Each path below is one point turned by a fixed rotation once a step. After each direction that follows a path, write how fast that rotation turns it, in degrees per step (0 if it stays still).
Each turn is a multiple of 5 degrees from 10 to 175, or 0.
Each row of a path follows its step; steps can be skipped.
Path 1:
step 3: [-30  51  19 -26 -34 -26 -17 -28  28  27  -4  -7 -30 -19 -40  -9 -62  52
  17  38 -31 -18  25  -9 -11  -8   0  16 -34  16 -13   3 -32   1  11  -8
  34  -2  28 -15  30]
step 4: [-17  28  19 -30 -46 -15 -19 -60  -8  -9  19   6  -6   0  15  16 -26  -2
  24  52 -37 -23 -21 -22 -42   9 -14   3   5   6  30   5 -44  53  41  11
 -32  -9   4  -7  22]
step 6: [  1  43   0 -45  30   6 -52  -4   6  17  -6 -42  39 -16  -3 -18  11   0
  36  12 -15 -44 -16 -45 -12 -18   4 -25 -40   4 -18   3 -21  59  25  11
  -7  -1  12 -51 -15]
step 7: [  9  34  13 -25  -1 -31 -57 -17  27  14  -6   7  -1 -22 -15 -17 -13  -9
   0  -2  -3  24   0   2  11  41  -7  -9 -13  22 -38  25 -37  75   9  -7
  46 -20  47 -44  22]
step 9: [-13  24 -14 -13 -21 -57 -47  -1  33 -16  16 -34   1 -43  14   9 -12   7
 -15  69   0  53  24 -45   2 -11 -15 -16 -47  -5   8 -11  -5  11  22 -20
  16  18   3 -20  30]
step 11: [-12   1  -2  -9 -25   6 -59 -38  19  11 -19  23 -26  -8   8 -15 -28  -3
  47  41  13 -17  26 -22  -7  14  35  34 -34  17 -25  -9   2  24  30 -31
  66  20  -1 -34  19]
step 12: [-31  29  19 -60 -12  12  -5 -39   9  26   2  -9  -5 -19   9   4  12 -24
  38  54 -30  -4  32 -42 -40  18  59  -3 -14  19  15 -20 -49  19  -1  -3
  19 -25   4 -10  -8]
step 14: [ 21  59 -37 -23 -23  45 -35 -20   6   9  21 -17  28 -59  18  -9   6  -6
  -6  18  30 -18  -7  -5 -44   1   4  -5 -53  13 -34  -5 -39  -4  38  33
   0  -6  -8 -32  -5]
step 15: [ 26 -12 -17 -38 -31   5 -72  11  17 -26   0 -19  25 -37  -3 -13 -13  -7
  44   6  13  42   3 -27 -57   6 -11  -2 -10  22 -40  -3 -12  37  32 -29
  24  -8  35 -20  -2]
step 17: [  3  21 -40  11 -74 -36 -65   4   4  29  30 -16   2 -15  34  -1 -16 -23
  12  46 -25  -9  23 -20   5 -31  20 -29 -29  26 -13  11  17  -2 -18 -32
  31 -22   8 -10  10]
Speeds:
[ -2   1   0   6   5 -10   8  -2  10  -5   1 -15  -4  10  -1   1 -15   1
  -4   1  -8  -6   4  11  -4  16  -2  -1  -2   5   4   0  -2   3   6  -8
  -9   7  -5 -23 -19]	10
[ 16   4 -11 -10  -6   1   6   6 -10  -5  -2   1   9  20  -2   4  -3  -7
   7   1  -8  -8  -9 -11  -7 -13  12  -9   7  -6   8  12  -6   1   6   1
  -1  -5 -13  -4  -4]	170
[-11  -3 -11   3  -8   2  15  -4  -1   8  -5   3   2  -4   3  11 -11  -4
   1  10  -5   8  -1  -2   9   5   2   6   1  19  20  10  -2   9  -9  -5
  -3 -16   7   8   2]	85
[ -3  -8   4  -2   6   4   2  -6  -7   9  -2  -8 -18   8   6 -11  -3  10
  13  16   3  -7  -3   0   0   5  15  11   4  -1  -4   0 -12  -9   5   4
 -17   0  -4   4  14]	45
[  3   0  14   2   0  -4  -1   6  -5  -6  -3   3 -12   7  -4   0  11 -13
  -6  -1  -2  12  -4  -5 -10   8 -15  -3  18  -4   5  -2 -20  13  -2  -7
  -8  -2  11  -2   7]	125
[  1   5  11   1   4   5   9 -11  -7   2   0   5  12  -8  -2   8  20  -9
  -1  10  -8 -16   0   2  -5  -3  -3   4  -5   7  -7  -9   2   8  -1   4
 -21  -3  -6   5 -14]	175
[  9  -6  -3 -10  -3   4   0   5   7  -2   1 -14   5 -14   5 -11   7   5
   3 -11   4   9 -25   8   7   6   4  -7   1   8  -8   7  -6  12  -9  10
  -7  -4  -4  -5  -5]	45
Path 2:
step 0: [ -6  22  25  -9   4  28   1 -23  15  33 -23  24 -13 -10 -14  34  24  51
 -15  14 -11  15  -2  26  30   0  41 -29   0 -39   3  15  12   2  15 -33
 -18 -61  -6  -8  22]
step 1: [  5  19   3 -11  13 -24  12 -16  48 -13  -5  23  -1  -5 -11  -4  -7 -41
  44 -13 -16  -7  19 -15 -14 -35   1  18  -9  20 -15  40 -16  -6  16  24
 -77  19  28  31  -2]
step 2: [ 14 -64 -14 -40  35  22  -6   3 -21 -54  -8   1  24  -9   8 -36   3   6
 -29  16 -40  -8  31  -9 -24  12  -4   8  14  31  17 -36   6   5 -20 -14
  27  -2  16   6 -12]
step 7: [ 12 -13  15 -29 -35   6   0 -18   6  14 -19   5 -23 -13  21 -24  21  15
   4  12 -35  13 -23 -35 -10 -38  15  36 -43 -42 -12  17  -9  23  61   9
 -27 -17 -22  24   3]
step 11: [-33   7 -24  18  32 -41 -12 -50   8 -10   1  17  41  -3  45 -23  31  -3
 -18 -16   6  20  -7  19  28   1  -5 -16  25  17  -3  44  34  36   3  18
   7 -24  26  16 -13]
step 14: [ -6  -5 -11 -16  -3 -41   0 -15 -36  -3 -19  29 -32 -12 -35 -15  34 -14
   9  24   9  -8  21 -33  33 -28 -24  10  13 -10 -28  -5  22  23  31  48
 -11 -37  21 -40  -5]
step 16: [-12 -32 -21   5   9  53  57  -3  15  25 -42   0  22 -20  11  24  -6  18
 -14   9   6  29 -13  -8 -12  26 -44 -42 -33 -42  23  -3 -15 -16  -6 -14
   4  12   4   7  16]
step 20: [-15   3  11 -27  34  -5  -9  19  15  -3   0  63 -46  -7  -9  22   3  62
 -23  -8  20 -12   7  -6   7 -22  -8  30  25 -20  -2  42   2  -5   8 -24
 -14 -46 -17 -24  -3]
step 22: [ -6 -28 -27  10  52   8  10 -12  -4 -47   4 -38  15 -36  -1  -4  -3 -14
  -4  31 -10  29  13 -35 -23   8  10  -5 -41   4  -1   1  34   4 -44 -32
  24  44  18 -13  -7]
step 23: [  7  -5  -6  19  10  58  13  -1 -39  14 -17   4 -24   5  40  35  10   7
  -2  -9   3  -2 -18  -4  35  15 -18  32   6 -41 -50 -12 -22  20   0 -19
  10 -51  -4  39   7]
Speeds:
[ -2   0   8   0   0  -8 -10 -10 -16  11   6   9  -5   5   2  -1   4   1
   3  -4   0  13   7  -2 -20   7  -5   6   5  -6  -4  17  -9   7  -3  16
 -12  -8   3   0   5]	110
[ -9  14  -2 -14   7   1   5   8   2  -7   9   4   8  -1  -9   7  -2  -1
 -10  12  12   6  -1  -8   2  -2 -12   3 -23   4   6   1  -7  10  -6  10
  -7  -1 -10  -5  -7]	175
[-13  14  -3   1  -4 -10   5 -18   3 -13  -1   1  -1   2  -4   9   9  -9
  10   3  -8  19  -7   3  -1   2  16  -3  -1  -8 -11  -7   0  12  -2 -10
   0   9  -2   2  -2]	100
[ -2 -23   1   4  -2   4   1   6 -16 -12  -8   7  10  -3   0   7  -2   3
  10 -19   1   5   0 -11  15  12  -1  -4  -9   6  -5   1  -6   4  -9  -1
 -10   9   0  -2   1]	55
[  0   0  14 -10   2  15  -8   7   8  -7  -1   8 -19  19  -2   0   5  -1
   0  -9   3   1 -10  -5  -3  -2  -7   9  -3   3 -10   3  13   7   0   3
  10  14   9   9   0]	135
[  0   3  -4   3   2 -18  -2  -6  -4   1  -2   8  -6   6   4  15  -7  15
   3   7  -7 -13  -3  -7  10  -8 -11  -5  -8   6 -10   8  -6   3  23  -5
  -1  -1   2  11   6]	110
[ -7  -3   1  -4   9 -12   7  -2   2   3  -2   6 -10  -5  13   7   0 -10
 -14   0 -11   0 -11  -5   9   5  -9  12  16   4  17   6   3  -1 -14  -7
  -4   8 -10   5   7]	155
